In the data rows, the value 50 means zero.
Some points:
[31, 31, 22, 23, 37, 45, 57, 30, 65, 62, 48, 50, 32, 61, 63, 48, 49, 69, 70, 51, 76, 50, 55, 40, 42, 43, 29, 51, 43, 38, 39, 38]
[50, 26, 36, 58, 64, 37, 43, 59, 33, 47, 51, 36, 42, 44, 53, 79, 48, 43, 79, 52, 28, 42, 72, 53, 33, 41, 42, 37, 48, 42, 83, 54]
[68, 69, 36, 53, 53, 44, 49, 19, 54, 56, 32, 27, 41, 44, 32, 46, 33, 25, 55, 80, 67, 43, 40, 77, 60, 70, 35, 66, 42, 46, 53, 56]
[42, 29, 72, 60, 59, 29, 24, 49, 70, 62, 30, 46, 39, 48, 49, 56, 60, 51, 81, 56, 72, 56, 52, 48, 46, 34, 52, 28, 57, 61, 43, 69]
[73, 52, 74, 57, 42, 44, 54, 51, 55, 44, 43, 50, 44, 55, 44, 39, 85, 27, 44, 28, 44, 55, 59, 74, 51, 63, 51, 63, 52, 36, 54, 64]
[51, 21, 56, 46, 59, 49, 71, 58, 72, 50, 43, 47, 50, 49, 38, 63, 72, 62, 43, 60, 69, 63, 29, 76, 60, 35, 52, 52, 46, 46, 67, 81]
[48, 62, 63, 37, 60, 62, 45, 62, 54, 55, 61, 47, 64, 50, 39, 43, 28, 36, 33, 48, 72, 48, 42, 46, 48, 58, 48, 46, 36, 37, 25, 29]
[72, 42, 49, 68, 56, 63, 34, 29, 49, 32, 61, 42, 50, 44, 57, 58, 26, 30, 20, 47, 75, 31, 48, 60, 33, 58, 56, 43, 41, 53, 63, 22]
[46, 32, 34, 50, 75, 49, 61, 38, 63, 60, 49, 57, 38, 65, 63, 40, 38, 46, 50, 23, 66, 56, 46, 48, 83, 70, 42, 74, 63, 65, 58, 43]
[71, 59, 69, 76, 36, 59, 78, 30, 48, 63, 37, 52, 50, 44, 46, 53, 58, 55, 62, 64, 71, 44, 60, 36, 53, 49, 49, 30, 66, 40, 52, 53]
[45, 42, 52, 42, 32, 68, 56, 46, 48, 70, 54, 51, 45, 55, 51, 41, 58, 48, 48, 59, 35, 65, 51, 32, 36, 56, 49, 42, 38, 40, 15, 42]
[30, 36, 41, 76, 75, 74, 57, 43, 42, 57, 54, 68, 38, 56, 54, 43, 62, 71, 44, 68, 37, 31, 63, 40, 27, 61, 43, 46, 51, 38, 51, 31]
[47, 56, 29, 43, 40, 62, 49, 75, 33, 49, 56, 51, 54, 51, 37, 38, 37, 54, 51, 36, 51, 39, 65, 75, 45, 64, 66, 57, 45, 37, 42, 45]
[30, 44, 66, 45, 65, 69, 52, 51, 62, 48, 53, 50, 55, 43, 59, 47, 56, 13, 71, 22, 27, 27, 33, 31, 41, 51, 58, 52, 39, 51, 40, 49]
[44, 42, 43, 34, 53, 34, 46, 32, 36, 56, 63, 50, 63, 56, 44, 60, 69, 55, 44, 55, 68, 26, 35, 31, 50, 43, 65, 67, 39, 45, 54, 45]
[33, 39, 17, 60, 37, 32, 24, 57, 53, 52, 37, 33, 41, 50, 43, 56, 41, 63, 29, 45, 28, 77, 52, 50, 43, 60, 46, 53, 36, 57, 52, 62]
[34, 55, 31, 65, 48, 32, 61, 64, 50, 57, 49, 50, 49, 59, 58, 62, 54, 27, 37, 51, 52, 32, 51, 49, 51, 51, 52, 60, 53, 42, 58, 41]
[26, 54, 49, 71, 38, 67, 73, 44, 53, 47, 28, 44, 38, 37, 61, 53, 43, 50, 66, 63, 32, 22, 16, 77, 43, 38, 57, 49, 44, 81, 46, 51]
[61, 53, 63, 42, 58, 10, 20, 40, 54, 59, 48, 58, 43, 63, 73, 38, 43, 29, 45, 65, 41, 37, 67, 52, 45, 42, 47, 61, 34, 64, 24, 35]
[53, 51, 56, 42, 45, 35, 66, 42, 53, 46, 44, 27, 37, 46, 50, 31, 36, 46, 39, 13, 33, 44, 30, 44, 62, 59, 65, 50, 52, 60, 50, 47]
[63, 56, 59, 32, 60, 62, 65, 67, 47, 41, 40, 53, 29, 54, 54, 43, 52, 40, 54, 47, 47, 73, 85, 71, 37, 50, 35, 48, 48, 47, 40, 47]
[70, 72, 78, 48, 62, 35, 37, 75, 40, 50, 46, 66, 40, 50, 51, 62, 57, 56, 53, 44, 64, 19, 53, 70, 44, 44, 61, 54, 48, 38, 59, 65]
[59, 59, 58, 58, 48, 37, 79, 38, 45, 38, 53, 51, 45, 38, 65, 59, 41, 62, 41, 54, 54, 74, 49, 37, 35, 34, 39, 29, 39, 58, 43, 60]
[50, 26, 59, 51, 41, 56, 44, 46, 33, 58, 58, 63, 59, 61, 44, 58, 40, 59, 69, 49, 57, 99, 68, 45, 55, 50, 47, 54, 41, 57, 50, 24]
[35, 64, 54, 41, 57, 41, 74, 65, 43, 47, 61, 72, 58, 49, 52, 55, 45, 53, 77, 68, 51, 70, 35, 46, 37, 46, 46, 69, 31, 39, 49, 26]
[53, 48, 47, 39, 51, 44, 60, 46, 44, 19, 58, 48, 47, 35, 49, 36, 55, 78, 56, 62, 38, 25, 38, 30, 46, 41, 62, 56, 49, 56, 39, 67]
[40, 70, 47, 58, 71, 55, 66, 40, 75, 41, 39, 41, 45, 53, 46, 43, 63, 60, 18, 30, 28, 51, 73, 54, 58, 30, 46, 54, 45, 36, 43, 46]
[38, 45, 58, 49, 48, 42, 55, 60, 64, 62, 60, 54, 71, 58, 48, 54, 43, 49, 40, 73, 47, 43, 30, 50, 75, 60, 54, 63, 68, 43, 55, 46]
[73, 43, 41, 61, 62, 48, 70, 70, 35, 31, 51, 43, 43, 41, 49, 37, 43, 37, 49, 37, 91, 43, 72, 41, 43, 37, 60, 47, 47, 45, 40, 48]
[40, 52, 80, 56, 67, 43, 34, 45, 38, 60, 60, 65, 58, 57, 66, 53, 67, 53, 38, 23, 24, 57, 46, 43, 55, 47, 54, 61, 47, 60, 45, 67]
[33, 79, 58, 82, 45, 30, 55, 44, 54, 25, 44, 54, 50, 39, 42, 24, 37, 53, 60, 66, 60, 57, 71, 44, 63, 35, 51, 60, 52, 36, 37, 48]
[42, 32, 29, 59, 77, 80, 39, 62, 30, 30, 52, 56, 44, 34, 53, 29, 66, 41, 40, 79, 67, 72, 46, 53, 50, 60, 65, 64, 63, 55, 55, 73]
[34, 46, 51, 55, 10, 45, 48, 46, 39, 53, 43, 70, 63, 47, 50, 48, 54, 30, 62, 55, 49, 57, 77, 77, 53, 50, 70, 76, 42, 59, 52, 55]
[50, 53, 40, 21, 28, 69, 48, 49, 65, 37, 63, 63, 47, 48, 45, 55, 57, 81, 62, 45, 45, 30, 56, 47, 34, 61, 56, 55, 48, 52, 61, 73]
[54, 36, 56, 53, 48, 43, 55, 34, 59, 36, 59, 55, 54, 51, 60, 58, 55, 56, 20, 32, 46, 66, 76, 55, 39, 56, 52, 44, 57, 61, 55, 57]
[61, 63, 61, 32, 45, 55, 35, 22, 58, 52, 55, 62, 49, 47, 62, 61, 58, 59, 48, 61, 53, 52, 34, 47, 48, 58, 55, 60, 51, 55, 59, 53]
[70, 43, 52, 41, 57, 38, 55, 57, 30, 53, 55, 55, 52, 51, 57, 56, 41, 82, 72, 64, 62, 40, 37, 62, 69, 43, 49, 54, 55, 49, 54, 45]
[32, 39, 42, 53, 38, 21, 70, 57, 41, 56, 72, 53, 68, 54, 51, 57, 41, 47, 35, 48, 28, 43, 72, 39, 50, 50, 58, 43, 47, 49, 49, 56]
[32, 34, 53, 14, 43, 39, 44, 50, 33, 51, 42, 40, 41, 45, 63, 56, 47, 36, 33, 66, 63, 55, 58, 51, 38, 43, 57, 34, 60, 71, 61, 44]
[42, 65, 70, 45, 49, 46, 30, 37, 56, 32, 45, 42, 43, 45, 34, 52, 50, 77, 50, 61, 35, 72, 46, 46, 50, 45, 46, 56, 54, 19, 70, 50]
[74, 82, 62, 43, 48, 62, 42, 64, 37, 59, 31, 37, 44, 42, 44, 70, 48, 60, 45, 54, 25, 55, 47, 31, 41, 46, 40, 43, 41, 43, 66, 31]
[12, 69, 60, 59, 61, 51, 48, 54, 27, 60, 26, 41, 47, 38, 36, 52, 41, 60, 36, 13, 85, 69, 29, 60, 28, 67, 42, 38, 47, 44, 34, 70]
[43, 44, 52, 53, 42, 55, 13, 53, 66, 55, 57, 61, 59, 56, 50, 47, 53, 52, 55, 49, 62, 37, 53, 50, 55, 70, 62, 53, 72, 54, 47, 51]
[61, 53, 56, 36, 16, 47, 74, 53, 44, 64, 59, 56, 53, 60, 55, 65, 72, 27, 38, 46, 64, 55, 40, 50, 44, 75, 48, 54, 55, 51, 66, 45]
[76, 44, 54, 46, 49, 72, 46, 43, 62, 47, 46, 37, 67, 48, 37, 41, 32, 54, 51, 37, 36, 53, 83, 79, 76, 45, 49, 48, 46, 46, 39, 40]
[62, 60, 65, 80, 42, 42, 29, 29, 22, 35, 55, 40, 45, 42, 36, 50, 39, 48, 75, 46, 47, 58, 39, 17, 60, 60, 58, 59, 48, 61, 65, 51]
[56, 56, 65, 71, 82, 64, 65, 71, 46, 62, 44, 46, 48, 52, 43, 53, 65, 41, 57, 56, 45, 61, 40, 24, 57, 65, 32, 45, 58, 42, 47, 51]
[32, 22, 42, 45, 44, 41, 46, 46, 50, 66, 57, 32, 65, 55, 29, 50, 60, 44, 62, 45, 45, 32, 50, 42, 50, 55, 55, 36, 44, 19, 36, 46]
[31, 26, 59, 53, 54, 52, 43, 63, 54, 48, 42, 52, 56, 50, 56, 26, 34, 60, 47, 71, 37, 49, 40, 69, 62, 56, 64, 51, 70, 47, 37, 27]
[42, 63, 38, 26, 37, 66, 49, 81, 73, 27, 46, 42, 43, 43, 58, 56, 44, 30, 70, 35, 68, 69, 47, 21, 68, 21, 51, 53, 59, 52, 66, 34]
[37, 67, 31, 41, 59, 49, 42, 53, 70, 45, 55, 45, 59, 46, 40, 65, 66, 37, 54, 66, 51, 48, 79, 37, 50, 56, 32, 52, 45, 52, 45, 88]
[73, 50, 34, 86, 45, 66, 28, 59, 82, 58, 73, 68, 61, 53, 64, 64, 60, 65, 62, 42, 68, 52, 33, 51, 53, 35, 39, 39, 19, 44, 25, 55]
[73, 56, 42, 39, 44, 37, 54, 69, 40, 67, 44, 49, 35, 58, 46, 45, 42, 93, 66, 43, 36, 25, 53, 54, 56, 81, 37, 54, 57, 70, 47, 59]
[51, 61, 44, 65, 49, 58, 63, 77, 69, 64, 51, 63, 69, 56, 70, 77, 48, 61, 23, 37, 39, 38, 47, 64, 60, 35, 48, 49, 53, 53, 59, 36]
[28, 42, 38, 48, 35, 61, 34, 38, 42, 55, 38, 46, 46, 50, 52, 60, 53, 59, 37, 23, 54, 48, 55, 45, 64, 46, 64, 62, 57, 58, 77, 43]
[63, 41, 50, 40, 81, 84, 50, 22, 15, 66, 49, 42, 52, 47, 52, 62, 50, 53, 40, 48, 44, 45, 53, 50, 58, 23, 53, 55, 32, 45, 55, 61]
There is one direction along which these points spread out most. Where along it does each point below lie, from 0 to 99? The average is 50, and the first point in the table lies past the average. One standard deviation of the points above along it is 16.
[45, 39, 60, 39, 50, 52, 51, 46, 58, 36, 39, 36, 44, 39, 34, 43, 41, 62, 65, 59, 45, 49, 53, 73, 36, 44, 46, 29, 39, 29, 35, 29] -> 39
[60, 42, 36, 44, 23, 47, 36, 62, 29, 35, 38, 56, 20, 50, 43, 32, 74, 37, 23, 59, 45, 41, 31, 39, 95, 39, 27, 15, 21, 47, 42, 51] -> 47
[82, 44, 26, 43, 55, 40, 52, 47, 78, 65, 20, 92, 48, 40, 39, 42, 26, 36, 44, 47, 33, 60, 35, 25, 35, 67, 87, 37, 50, 29, 61, 55] -> 52
[38, 77, 57, 60, 46, 55, 46, 46, 51, 58, 84, 37, 46, 99, 78, 10, 44, 46, 62, 52, 50, 53, 38, 66, 38, 39, 47, 20, 41, 42, 89, 65] -> 48
[55, 46, 48, 39, 40, 47, 45, 54, 50, 86, 61, 55, 81, 0, 59, 5, 32, 41, 42, 46, 47, 46, 52, 46, 41, 33, 6, 55, 64, 52, 68, 65] -> 53
[74, 76, 35, 55, 51, 51, 51, 57, 60, 82, 64, 5, 49, 51, 54, 37, 78, 66, 55, 63, 55, 70, 53, 45, 26, 37, 88, 70, 72, 75, 38, 40] -> 44
[32, 79, 50, 45, 60, 51, 52, 38, 54, 69, 85, 75, 21, 15, 28, 67, 60, 41, 54, 52, 46, 53, 65, 71, 88, 61, 56, 22, 68, 74, 45, 32] -> 51
[52, 60, 52, 52, 40, 60, 43, 40, 31, 23, 15, 43, 72, 72, 96, 79, 47, 50, 52, 56, 50, 43, 50, 37, 51, 56, 33, 54, 81, 45, 31, 58] -> 46
[49, 64, 43, 37, 69, 51, 61, 51, 54, 28, 29, 46, 99, 81, 62, 41, 55, 54, 64, 61, 53, 60, 54, 51, 71, 80, 67, 19, 27, 76, 63, 55] -> 52
[44, 33, 92, 65, 48, 69, 63, 75, 75, 44, 58, 34, 31, 58, 27, 58, 25, 46, 37, 67, 54, 41, 51, 31, 43, 57, 37, 73, 39, 76, 61, 59] -> 41
[62, 38, 43, 47, 46, 36, 48, 48, 53, 33, 85, 27, 43, 26, 74, 70, 48, 42, 54, 41, 33, 63, 27, 69, 56, 68, 52, 56, 66, 30, 32, 51] -> 58
[62, 42, 38, 51, 50, 38, 41, 42, 44, 24, 40, 66, 76, 59, 17, 37, 87, 51, 52, 32, 43, 40, 27, 56, 17, 27, 9, 47, 70, 76, 53, 20] -> 50
[57, 55, 33, 42, 49, 55, 50, 40, 37, 43, 63, 81, 50, 91, 15, 61, 11, 26, 42, 48, 37, 52, 34, 51, 40, 14, 52, 52, 89, 57, 30, 72] -> 56
